Each row below has a hidden score, from 0 to 20, with 10 about the middle. What is it? The score is a weighted sum of the row's numbers plus the product of two more (or one squared), each taken from its middle value.
[  0  13   8   1 -32 -13  15  21  -8 -12  50   0  43 -47  10  21  61 -56
 -49 -12 -21  20 -19  18]: 11
[-28 -11  46  40 -23  34  29  38  -6  31  -7 -46 -11 -14 -33  35  20 -43
  -5  47  -6 -16 -40  45]: 7
[-21  39  27  14 -33  38  34  36  -2   8  -6 -28 -19  13 -51  36   8 -51
 -37  42 -15 -26 -37  32]: 16
[-21   4  32  21 -25  28  18  26  -8  35 -26 -62 -22   1 -39  18   7 -39
 -16  48  10 -36 -11  27]: 8
[-12   9   6  44 -42 -21  -5   2  -9 -18  42   3  48 -36   7   7  47 -65
 -68 -10 -14   6  11 -19]: 12
[ 20  -1 -31 -11 -11 -34  -4 -15  -1 -15  46  28  40 -44  31   4  25 -29
 -37 -34 -32  26  16 -13]: 10
[ 20  -5 -20  -3 -30 -40  -2 -19 -12 -16  46  25  40 -51  12   1  21 -40
 -42 -30 -30  25  -1 -24]: 9
[ 21  -1 -16   6 -24 -58   6 -34 -30  10  44 -27  25 -62   7 -27  -1 -54
 -47  -6 -10 -19  29   7]: 7
[ 17  33 -15 -10   2 -53 -33   0 -41  38  53 -18   4 -12 -15 -36  -9 -12
 -47   3 -52  -1  21  -4]: 14
[ 22   8  -5 -12 -17 -51  -2  -6 -29   0  44   2  31 -74   2   4  21 -31
 -46 -21 -50  27  12   4]: 11
[ 16  20  49  19 -15  -6  -2  18 -66  47 -12 -53 -31 -35 -41 -10 -31 -58
  -2  37   7 -30 -24  22]: 10
[  7  16  24  12 -15  22   8  24 -42  31 -25 -49 -33  14 -44 -15 -35  -5
  14  49  19 -39 -23  19]: 5
[ 13  46  -8  28 -13 -13  13  25 -52  56   0 -53 -37 -10 -31 -44 -31 -38
  -2  46  23  -7 -19  28]: 6
[  0  17  27  14  -5  29   8  33 -24  43 -31 -49 -36  20 -39  -8 -27   0
  18  46  23 -33 -29  20]: 5
[  2  22  24   4 -11  24 -10  27 -48  36 -28 -52 -41  13 -45 -15 -27 -18
  15  43  21 -32 -35  10]: 5
[  0 -25  40  55   1  76  19  30   3  61 -29 -31   5  39  -9  -7  10 -28
  39   8 -24 -46  -4  14]: 6
[ 23 -12 -26   7  -1 -23 -18 -12  18 -16  37  37  39 -30  45   1  25 -11
 -14 -44 -35  21  32 -11]: 10
[ -8 -30  22  44  17  18  -7 -11  20  -5 -11  17   3  -1   3 -14 -21 -47
  37 -38 -86 -31  79  -7]: 13
[-16 -21  59  28  18  40 -12  23   2  42 -46 -33  -7  46 -26   6 -23 -14
  46  22   7 -30  -2  13]: 5
[-15 -55 -15  24  -3   0 -15  15  32  20  21  37  37  -4  47  30   0 -10
  25 -46 -41  26  34  27]: 9
[  7 -23  -9  27  -9 -14 -24  23  37 -11  27  18  31 -12  46  -5  17 -20
  20 -53 -39  26  37   3]: 9
[-20  -1  42  22  12  39 -12  28  15  57 -43 -28 -32  37  -1 -39   2   4
  61  12  -2 -35  -8  44]: 8
[-22   1  60   7  10  27 -29  60  24  59 -48 -14 -29  49   8 -26   9  17
  24   6  25  -9  14  29]: 10
[-14 -12  50  12  18  39 -12  33   1  49 -43 -37 -36  47 -18  -6 -10  21
  38  22  35 -29 -10  40]: 6
[ 30   5  22  -9   0 -33 -47   1  10  12  22  40  30 -14  40  -8  39  24
  21 -48 -28  20  50  11]: 9
[-21  14  26   3   2  27 -28  18  12  66 -42 -43 -31  50 -14 -21  -3  21
  53  22  13 -16 -16  52]: 10
[  5  12 -22  -8   3 -23 -29   6  14  36  18  42   9  21  51 -26  17  15
   8 -56 -16  10  36  11]: 12
[-19  36  31   9   1  10  -6  -1   9  60  -7  46 -21  21  42 -18  24  30
  34 -49 -13  37  36  20]: 13
[ 22  28 -19 -18  -9 -24 -19 -12  -1  -4  34  29  12 -28  36  -5  32  14
  -4 -53 -12  42  42  -9]: 11
[-29  33  31   1 -20  39 -27  34 -20  52 -34 -13 -53  50 -22 -12  -3  19
  47  15  46 -22 -28  41]: 8
[ -7  -3  14  29  -9 -37  26  50 -15 -29  31  19  40 -35  35  82  58  -4
  -8  -8  -1  54  -9  18]: 7
[-21   1  40  35   0  21  27  50 -17   9 -26 -45 -28  27 -17  41   9   3
  27  47  44 -12 -49  30]: 4
[-10  -5  35  43   0   8  22  43 -12  14 -21 -40 -29  27 -27  52   9  12
  16  47  58 -10 -38  44]: 4
[-28   8  39  71  -5 -55  12  24  19 -15  -1  -9  30  -8   8 108  25   1
 -10  13  50  24 -14  38]: 7
[ 17  11   2  25   0 -49   5  -7  21 -33  33  26  58 -46  38  49  31   1
 -32 -29   3  36  -6 -10]: 10
[-19  -4  59  53 -20  -5  12  33 -28  -3  -3 -59  10  16  -7  55 -20  13
  -7  47  61  37 -11  25]: 3
[ 21  11 -17   7   3 -51  -9   3 -10 -56  41  17  59 -26  30  42  24   9
 -23 -27   1  35  14  14]: 7
[ 40  51 -15   6 -13 -59  10  10  -7   9  40  28  62 -17  20  63  12  26
 -21  -8  37  24   1  -3]: 7
[ 13  42 -27  21 -20 -56  14 -22   6 -11  41  38  60 -15  27  55  14  22
 -26 -11   5  37  11  12]: 10
[  3  63  37  20  -1  -9  29  46 -34   4  -3 -20  20  63 -22  67  -8  16
  11  30  68  30 -15  60]: 6
[ 22  61  16  29  16 -33  26  39  22  -3  19  10  58  33  -2  98   8   7
   3   9  50  15   8  63]: 9
[-14  85  22  19 -11 -14  51  53  -2  22   0 -15  19  39 -33  58 -26  27
  34  20  55  20  -8  60]: 8
[ 33  79  15  24 -13 -30  70  12 -24  -5  18 -13  48  37   0  39   2  10
   1  -4  77  40   8  62]: 5
[ 13  86   6  23  -5 -31  49  16 -31   9  29  29  50  36  -2  49  12   4
  -7 -12  47  49   1  56]: 9
[-10  76  -4   9  -2 -31  31 -13  -9  -9  45  41  49   0   7  54  25  -1
 -11 -23  30  23   3  38]: 10
[-21 -19  24  47  -2  50  11  -8  30  40 -31 -19  -6  36 -27  30  10 -31
  37  28   3 -59 -52  37]: 7
[-22   2  45  16  -8  43   7  22  -1  41 -39 -18 -30  32 -33  14 -25 -11
  32  40  19 -31 -23  20]: 7
[-12 -15 -13 -10  14  -8  -4 -52  53 -11  36  50  32 -34  34  19  11 -32
 -16 -33 -59   3   7 -20]: 15
[-47 -24  18  10  -7  44  -3 -45  45  52 -32 -11  -3 -30 -51  -5 -46 -16
  41  12 -26  -6  -3  26]: 13
[-38  22 -23  -9 -14  -2 -21 -42  39 -17  15  25  31 -15  12  -6 -37 -42
 -32 -56 -12  27  20   0]: 14
[-17  -6  38   8  16  49  -1  20   3  33 -43 -31 -33  50 -29  -4 -31   3
  28  31  18 -33 -19  27]: 8
[-27  -5 -12 -20   3 -20  -6 -52  58   7  29  15  19 -28  42 -20 -13 -39
  -9 -40 -19  30  38 -39]: 16
[-56   0  23 -30  -1 -23 -32  -5  67   2 -40 -24   4  79  -2 -50 -11  -4
   0 -10  40  -7 -32 -19]: 19
[-49  -8  41 -68  28 -15   8 -51  20  45 -29 -17 -42  48   7 -63   0   9
  17 -17  -8   6 -41 -11]: 12
[-27   5 -13 -41   1 -41  16 -54  23   3  11  25  -4  -9  42 -59   5 -20
 -13 -41 -51  17  12 -39]: 15
[-14  23 -38 -32 -13 -40  -6 -57  13 -21  23  33  31 -26  27 -23   3  -7
 -16 -46 -27  41  22 -19]: 13
[-26  34 -38   0  -1 -55 -27 -35  -4   8  18  23  25 -18   4 -25 -16   3
  -5 -49 -44  48   5 -36]: 11
[-54  57  12 -43   5 -14  23 -77  23  30 -17 -31 -59  39 -19 -42 -41 -14
  11   5 -30 -12 -19  37]: 17
[-43  28  19 -30  -6   5  14  -2 -13  43 -47 -31 -53  12 -35  -7 -39   4
  24  25  35 -14 -36 -11]: 9
[ -7  23 -29 -26  -4 -45  -8 -21  20  -3  32  32  20 -39  18   0  -6  -6
 -32 -48 -28  38  22 -35]: 13
[-17   8  49  13  37  63  -5  25 -32  26   4 -32 -29  23 -38 -36 -39  20
   9  37  13 -59   6   9]: 8
[-11 -11  29  12  34  68  -1  24 -27  25  -1 -34 -47  26 -46 -14 -35  20
  14  38   4 -48  -5  13]: 8
[ 11 -10  12  -9  76  65   1  -5   8   6  24 -13 -38  35 -19 -53 -51  21
  12  15 -40 -41  42  -6]: 15
[ 18  -6 -18 -32  37   0  -9 -26 -22 -21  63   2  15 -23   1 -14 -23   7
 -22 -22 -45   3  28 -27]: 11
[ 11 -19  21 -15  43  45 -16   5  -6 -12  34 -49 -29  11 -42 -26 -58  63
  -6  13 -32 -47  19   5]: 10
[  3 -14 -24 -23  45  -7   0 -22   2 -22  60  26   9 -25  -2 -32 -20  16
 -13 -22 -50   9  36 -16]: 12
[ 20   0 -32 -29  14 -28  -3 -31   5 -20  53  28  18 -28  14 -13   5   4
 -25 -32 -48   9  36 -38]: 13
[ 23  -9 -44 -30  18 -32  -1 -35   6 -16  50  25  22 -30  14  -4   8  11
 -24 -34 -40  29  21 -29]: 11
[  3 -16 -24 -44  29 -22   0 -21  -5 -15  59  20   8 -25   5 -13  -4  23
 -31 -21 -57  18   2 -36]: 12
[ 17 -15 -48 -39  12 -42   2 -42  -9 -13  49  27   9 -27  15  -8   1  14
 -27 -30 -37  17  23 -33]: 11
[  7 -18  18 -39  34  16   2   4 -30  51  -6 -43 -54  34 -48 -26 -55  42
   5  36  -3 -42  -9  -9]: 8
[ -1  -6  19 -22  16  30   9   9 -25  36 -20 -47 -48  38 -53 -15 -51  33
  12  39   2 -40 -16   8]: 8
[ 44 -15 -44 -46  28 -16  10 -52 -18  39  38 -18 -30  27 -43  -2 -43  50
  -5  10 -40  -6  -9 -39]: 10
[ 22 -24 -12 -56  13  22  12 -21 -20  52  13 -21 -45  32 -55  -9 -60  43
   6  32 -11  -3 -19 -43]: 9
[ 40 -11 -20 -30  18   0  25 -21 -23  49  36 -13 -48  12 -56  -1 -46  40
   9  17 -45  -7  -5 -50]: 9
[-13  14  76   8 -40  24  31  53 -24  -1  44 -29  16 -20  -6  53  34 -10
 -31  25 -11  -1  -5  31]: 9
[ -1  21  69  16 -28  42  37  45 -24  24  -1 -43 -22   6 -25  30  13  -5
 -13  52   8 -19 -19  33]: 10
[  1  27  64  -1 -13  37  34  59  -8  19  14 -30  -5  -4 -32  36   1 -15
 -20  51 -10 -35 -26  30]: 12
[  6  29  79   9 -40   1  20  26 -19  23  46 -33   9 -20 -10  34  -7   9
 -53  31 -30   7  -3  13]: 14
[ -2  16  63  23 -12 -18  10  15 -16   5  55 -32   5  -7 -18  35   2 -11
 -49  32 -29  16   8   4]: 17
[-13  21  59 -13 -12  24  18  26 -32  20   5 -74 -12  -2 -45  35 -32  -6
 -24  46   2 -21 -21  18]: 7
[  4   8  63   3 -15  13  19  41 -12  54  16 -42  -5  -1 -33  18 -21   5
 -18  56  16 -32 -25  21]: 6
[ 27  23  30   6 -43 -33  15  30 -41  33  49 -38  -2  -5 -25  43 -29 -20
 -32  25 -17   2 -37   1]: 10
[  4  18  31   7  -1  21  25  29 -27  36 -14 -60 -30  22 -47 -15 -47 -11
  -1  49  18 -29 -24  15]: 6
[ 37  -3  14  -3 -39 -45  20  14 -23  -7  55  -2  21 -69  -1  14   0 -24
 -34  -3 -49  19   4  -2]: 9
[ 58 -16  47  22 -13 -38  -3  26 -48   7  50 -36  17 -52   2  12 -11   2
 -20  27  -9  24  -7 -16]: 7
[ 59  26  41   5 -27 -29  26  35 -64  35  34 -10  -1 -30 -25  24 -22  10
  -8  43 -26 -15 -14  -7]: 12
[ 41  40  41   9 -10 -37  27  37 -69  22  52 -32  14 -36 -10  11 -10  16
 -10  15 -29  28  -1   4]: 9
[ 80  14   2   0 -41 -25  29  27 -75  12  46 -15  15 -53 -23  -6  -9  -4
 -27  18 -12  -5 -12   4]: 5
[ 49  18  -8   6 -25 -47   6  -1 -23 -13  57   9  21 -60   8  -1   5  -5
 -26 -15 -38  36   4 -13]: 10
[  9  -9  -2   4 -15   7   5 -14 -14 -56  48  39  31 -34  -9  -4  38 -30
 -54 -27 -32  25  -9 -16]: 14
[ -3  -5  -2   3  11 -26   5  -8  -8 -52  49  37  17 -54   7   0  43 -31
 -34 -22 -33  42  -5 -38]: 15
[-23 -17  16 -19   8  34  18  22 -18 -18  -7 -29 -53  23 -63  -3 -17 -33
 -40  44  12 -27 -14 -20]: 12
[ -2 -29 -46  -4  -5   0 -15 -57 -26 -33  14  41 -23 -16 -49  -5 -21 -61
 -47  -1   0  -2  -1 -88]: 14
[-49 -12   8 -14 -21  -1 -24 -43 -31 -29  17  23 -18 -26 -28 -73 -36 -58
 -46 -14  12  27   8 -64]: 11
[-28 -26  23   0   8  31  16  12 -25  17 -33 -53 -43  22 -35 -24 -46 -18
   6  43  20 -22 -23   4]: 6
[-12 -31   0 -41 -15 -27  -4 -23 -20 -17  -7 -16 -41 -11 -22 -49 -74 -71
 -30  25 -12  -3 -37 -57]: 10
[-35 -17 -20 -32 -20 -14 -20 -54 -38 -44   0   4 -28  -7 -24 -59 -35 -56
 -59   1   5  19 -64 -44]: 11
[-15 -30  37   3   3   8   5   8 -16  25 -30 -33 -55  13 -52 -35 -45 -19
   0  38  26 -16 -47   1]: 6
[ -1 -43   5 -56   4 -32   8 -25 -54 -15  12  -6 -27 -17 -33 -42 -52 -55
 -67   6  -9  33 -44 -19]: 13
[ 19   4 -21 -29 -25 -63 -31 -45 -41 -40  15  26  11 -46   6 -17 -21 -41
 -65 -26 -13  22  -8 -14]: 14
[-11 -35 -12 -46 -19 -30 -25 -17 -68 -28  29  -4 -43 -21  -2 -50 -64 -31
 -38   4 -44  34 -25   2]: 9
[  9   2 -39 -33 -21 -36  -2 -43 -34 -14  38  22 -10 -26   8 -20 -16 -24
 -59 -33 -30  47  -4 -22]: 13
[ 12 -19 -33 -46  -8 -40   6 -13 -13 -24  37  29   6 -31  14 -15   0 -18
 -46 -41 -23  45  -4 -40]: 10
[ 36  17 -42 -70   2 -12 -13 -28 -44  -6  28 -13 -42 -23 -30 -44 -59 -37
 -54  -6   4  20 -22 -20]: 12
[ -9 -12 -29  -1   4  -9   9  -8  18 -25  33  46  21 -41  27   7  60 -30
 -30 -38 -62  12  14 -26]: 15
[-53 -20 -52 -19  -3  18  36 -15  -6 -37  16  52  43   8   5  21  51 -53
  10 -14 -64 -40 -24 -43]: 10
[-12 -10 -22 -16 -10 -22  14 -30  26 -51  34  44  22 -21  31  20  38 -24
 -15 -41 -49  -2   7 -28]: 13
[-53  -6  31   1  -1  39  18  18  15  17 -43 -20 -21  38 -38   7 -16 -20
  39  27   5 -47 -44  16]: 8
[-29 -14 -28 -17 -23 -16  -2  -4  14 -41  23  35  41 -35  31   9  18 -43
 -30 -49 -39  19   6 -10]: 10
[-24 -13 -16 -22   5 -10   2   5  37 -37  24  40  52 -42  38  24  24 -32
 -19 -43 -50  19  -4 -16]: 11
[-41 -33 -11 -24   9  27   8 -19  -9   7 -55  23  -2   4 -17 -18 -38 -68
  -5   0 -17 -33 -40   2]: 9
[-32 -29 -28 -26   9 -17  -5 -29  25 -26  12  35  25 -33  26 -20  26 -44
 -36 -51 -42  28  -1  -3]: 12
[ -2 -11 -32 -34 -11 -38   6 -25   7 -21  32  27  29 -44  40   5  19 -17
 -31 -45 -17  33   4  -8]: 9
[-40 -18   0 -58   7  14  51 -45 -41  -7 -38 -12 -17  20 -12 -64  13 -35
  10 -19 -23 -29 -49  10]: 6
[-40 -14 -31  -7   7 -20  11 -31  -3   8 -25  -1  10  13   4 -57  16 -44
 -22 -53 -38 -16 -41 -12]: 9
[-41   6 -14 -31   8  33   3  18 -28  28 -51 -36 -33  36 -41   6 -16 -19
  23  14   7 -34 -44  13]: 6
[-26   6  17 -19   3  40   8  17 -13  36 -43 -45 -49  40 -43 -11 -23 -12
   6  27  19 -24 -31  19]: 8
[-30 -14 -22 -46  -7 -34  12 -35  16   3   8  17  18   5  19  -8   9 -20
 -29 -58 -37  20 -47 -30]: 10
[-18  21 -36 -47  -4 -29  -3   4 -12 -20  23  21  28 -17  16   5  25 -38
 -15 -59 -10  29  -8 -21]: 8
[ 10 -55 -17  22 -21  33  21  78  43  38   2  21  -2  29  35  45  70 -32
  -2  29 -28  -3   8 -11]: 11
[ -3  -7 -47   2 -16 -13  22  30  -7 -14  33  30  43  -4  60  41  45 -16
 -16 -32 -28  16  14 -29]: 9
[ 18 -14 -46   4 -11 -26   4 -16  14 -30  37  45  33 -34  37  11  26 -20
 -24 -40 -33  18  26 -26]: 11
[-33 -86 -41 -32 -39 -12  16  33   6  41   5  39  16   1  44   9   5 -10
 -28 -25  15 -33  48 -47]: 18
[ 14 -36 -75  12  -6 -34 -10  -7  21   4  23  20  18 -11  50  19  33  19
 -25 -37 -19  12  30 -56]: 12
[ 13 -55 -46 -27 -36 -32 -18 -21  38 -15   1  50  45   2  50  15 -12 -26
   0 -29 -46 -14  27 -41]: 11
[  5 -47 -21   5  -5  22  -1  33  10  33 -54 -10 -24  47  -5   6 -38   9
  29  31  18 -30   1 -27]: 9
[ 66 -23 -35   6 -42 -50  23 -13  31   7   8  11  46 -38  47   5  34  14
 -19 -29 -15 -34  34 -33]: 7
[ 59   7 -22  37 -43   5 -28  23  43  26 -35 -29  15  39  58 -14 -13  69
  -1   1  21 -29   7  -8]: 12
[ 50   9  -2   3 -23  -3  12  46  34  42 -48  -9  -7  14  32 -19 -38  48
   1  -5 -33 -65 -12 -27]: 9
[ 33  15 -65  29 -35 -41  -7 -23  17 -14  14  29  32 -14  40 -12  27  35
 -19 -42 -19  -6  17 -48]: 11
[ 44  20  -9  15 -14  20 -21  20  11  48 -46 -31 -32  33 -32  15  -9  35
   2  26  20 -72 -13  -8]: 9
[ 65  43 -35   1 -27 -33 -15   0 -19 -18  17   7  15  -7  34  -9  38  28
 -51 -46 -27  -1  -4 -34]: 15
[ 40  21 -27  -1  -8 -40  -4  -5   4 -20  27  37  37 -20  33   0  36   7
 -34 -49 -36   9  15 -19]: 13
[ 13  42   8   6 -17  33 -11  36 -15  39 -41 -23 -27  39 -29  -3  -9  24
  21  35  45 -55 -29   9]: 7
[ 32 -19   6  23   7   3  -6 -32 -35 -43  54  52  23 -48  -7  11  39 -15
 -25 -14 -22  17 -10 -27]: 16
[  8 -12  37  32  -5  48 -30 -32 -64  37   1 -12 -24 -11 -69  -1   2   7
  -4  39   0  -2 -29   7]: 8
[ 34   6 -12  -1 -18 -14 -33 -43 -12 -32  54  37  23 -37  17  10  25  -7
 -32 -28 -22  25   5 -22]: 13
[ 42 -66  36  23 -26  29 -12 -67 -58  37   7   1  -6 -58 -54  -9   8  13
 -20  23   7  -8 -15 -22]: 4
[  0 -18  37  15  -2  45 -33 -22 -35  32 -23  -6 -31   9 -50 -16 -17  10
  22  48  27 -32 -12  -9]: 6
[ 44 -39  13  37 -14  33 -43 -65 -24  -8  31  42 -19 -47 -25 -16 -11  29
  -4  24 -39  -6 -12 -50]: 12
[  8 -44 -25   8  -1  18 -19 -49 -65   6  15  20 -10 -33 -64 -40 -46   7
 -18  31  -3  -3 -33 -14]: 4
[ 34 -58  -7  -8  -4 -20 -70 -65 -53  -6  32  25   6 -18 -30 -32 -53 -14
 -36  10 -10 -13 -15  -4]: 8
[ 24 -16  17   6   7  14 -13 -11 -24  42 -15 -34 -52  25 -53 -22 -45   1
  -6  49  19 -30 -27 -18]: 9
[  1 -13  20  -7  -6  27 -16  11 -49  32 -25 -19 -59  21 -50 -19 -40   1
  16  43  10 -31 -34   7]: 6
[ 52 -11  -4 -16  -8 -42 -49 -53 -68  17  33  17  11 -33 -23 -59 -38  -1
 -24   2 -31  15   0 -34]: 9
[ 23 -12  11 -31 -21   2   2  -8 -81  38   5 -16 -45  -9 -64 -36 -44  16
 -18  35  -5 -24 -21  -7]: 5
[ 53 -16  -6 -35 -10 -31 -37 -38 -59   6  41  29 -18 -42 -11 -46 -25  13
 -39 -13 -36  20  -9 -30]: 12
[ 42  -8 -10 -23  -8  32  -7 -15 -49  12  -2 -11 -25   3 -66 -43 -67  34
   4  26  10  13 -63  16]: 3
[ 33  -1 -26 -21  -4 -31 -23 -41 -17 -22  48  37  20 -40  12 -10  14   7
 -31 -34 -30  31   6 -24]: 11
[-12 -28 -26   5   9  15 -19 -19   7 -16  44  63  30 -50  21   2  31 -27
   4 -35 -27  -1  11 -36]: 9
[-16   2   9  24  18  73  -8  32   6  18 -21 -23 -33   4 -41  -1 -13  11
  61  32   8 -49 -28  13]: 7
[ 63 -24 -32 -11 -42  29 -34  -8  35  72  18  39 -13 -13 -18 -53 -27  -4
  32  -7 -30 -43  48 -44]: 13
[ 23 -75  -2 -13  70  43 -21   6  49  21  18  24 -29   1 -43 -22 -11 -12
  49 -20  -4 -27  24 -32]: 9
[-16 -63 -14   4  12  45 -53  52  -6  17  -2  15 -44 -23 -17  11 -72 -38
  61   9 -35 -21  24   2]: 7
[ -8 -41 -10 -12  38  58  15  55  -6  28  -2  25 -31 -14 -21 -58 -72 -10
  63   1 -15 -19  13  15]: 8
[-21 -30  11   6  18  26 -27  37   0  46 -36  14 -49  23 -25 -46 -38  -9
  52  32  18 -30 -11  17]: 8
[ -3 -17 -30 -29  11 -41 -22 -15  22 -10  39  37  20 -31  30 -20  13  -6
 -15 -45 -27   8  10 -36]: 11
[-16 -15  32 -11  18  20  -6  18 -13  45 -36 -32 -51  46 -31  -6 -36   0
  51  32  22 -32 -40  14]: 5
[-25   1   7  16  29  25 -10  26  -3  55 -31 -30 -50  41 -35 -22 -42   0
  52  35  -3 -26 -20  18]: 8
[ -1 -10   8  -2  21  25 -15  26 -14  49 -35 -35 -45  25 -40 -19 -35  11
  41  40  21 -40 -15   8]: 6
[ 47  18 -50  -8  37 -41 -31 -37  -6  34  28  28  -7 -27 -12 -15 -40 -11
  29 -33 -60  -5  36 -30]: 12
[ 30  47  -8 -59   8 -43   9   0 -12  77 -23 -30 -70   5 -33  23  -7  41
  48  -1  -3 -15  -8 -13]: 8
[  3 -10 -20 -19 -14  27  -3   9  -3  64 -33 -37 -54  37 -50  -7 -41  -3
  54  25   0  -7  -9 -11]: 9
[ 19  10 -57 -24  -9 -40 -43  -1  25  11  35  14  -8  -2   3  12 -31   3
  29 -47 -46  13   4 -37]: 11
[-13 -42   3  37   7  54  -2  19  16  19 -33 -10 -15  36  -8   2 -15 -27
  34  50  17 -40   3   8]: 8
[ -6 -67 -36   4  10   5   8 -15  21 -23  30  68  12 -28  29  22  21 -48
  33 -32 -12  -9  42 -24]: 9
[  9 -36 -37  10  21 -29 -11 -19  28 -31  40  51  24 -41  34  18   7 -34
  -1 -33 -28   8  36 -23]: 11
[-18 -99 -19  37  29  36 -14 -29  34  -1 -11  17  16  13  20   4 -13 -55
  66   3   0 -13  65  -1]: 11
[  0 -36 -29   5  -4 -30 -23  -2  35 -26  35  54  37 -22  42  12  22 -16
   1 -36 -26  17  38 -30]: 11
[-22 -31 -22  23  22 -34 -23 -15  21 -40  16  51  45 -38  49  19  27 -28
   0 -32 -39  22  42  16]: 11
[-55 -48 -30  -6  36  23 -30 -31  53 -33 -24  60  16  -8  33  -6   5 -39
  46  -8 -44 -16  26  29]: 15
[-31 -33  36  -4  -6   9 -21  14  25  16 -51 -31 -19  50  -7  -2   5   4
  47  34  22 -21  18  32]: 12
[ -9 -14 -20 -28  17 -46 -34 -26  29 -36  16  46  27 -23  52 -10  30  27
  18 -42  -2  14  24   3]: 13
[ -3 -23 -34  -6 -12 -44 -13 -39  22 -33  16  39  37 -38  53  -1  28   2
  10 -37 -37  29  28 -17]: 11
[-23   6 -40 -12  -7 -55  -2 -38  17 -22  16  27  15 -37  39 -18  42  13
  -1 -44 -10  35  40  -6]: 15
[-25   9  22  -4   6  37  -4  15 -12  25 -53 -26 -47  37 -25   0 -10  26
  40  25  25 -33  -8  21]: 9
[ -1  47  45 -13  30  -7 -29 -34  14 -17 -41 -16 -25  54  27  -1  61   8
  51  -9  48  -3  17 -12]: 12
[ -9  43 -31 -18  26 -27 -23  -8   8 -26 -10  51  13 -33  34   4  46  21
  14 -44  -1  52  51  27]: 13
[-40 -45 -20  35   7  27  12 -16  29 -42 -41  32   4  62  23  38   2  -6
  43  25  14 -32 -11   4]: 11
[-30  -8 -58  27   3   5  18 -35  10 -80 -10  45  17  -7  69  44  32   8
  15 -11 -19  -2  31  10]: 13
[-58 -37 -51  17  29  -9   5 -37  33 -64  -5  35  38  10  65  33  -5 -26
  21 -15   0  12   2 -26]: 13
[-25 -13   3  14  19  27  -3   9  22   6 -57 -22 -30  40 -10  18 -18  14
  31  33  33 -26  -4  24]: 11
[-38 -24 -29   7  43   9 -15  -3  36  -3 -51   0  23  27  46 -14  -8  16
  51   8  33  -1  13  41]: 17
[ 19 -49 -37   8  -5   2 -20  -7  17 -45 -52   1   3  31  43  -5  13  13
  48   0  48  -6  31   5]: 12
[ 22  16 -32 -22  11 -31 -11 -28  25 -32  13  51  42 -23  63   3  38  20
   7 -36  -1  29  36   4]: 11
[ 16  16 -38 -10   8 -49 -11 -19  21 -31  17  35  31 -11  59 -13  36  27
   5 -39  -5  32  41 -15]: 12
[ 18  41 -25 -20  46  22 -13 -42  19 -31 -44  14   8  21  30 -18  13  68
  46  -3  49  -2  33  18]: 15
[  2  50 -22   0  36   0 -13 -37  36 -16 -43  15  16  31  40 -22  30  44
  53  -8  35 -17  40  22]: 16
[  8  28  15  -7  17  20  16   0   4   9 -52 -15 -23  51  -4 -10 -16  52
  48  28  42 -27  16  34]: 11
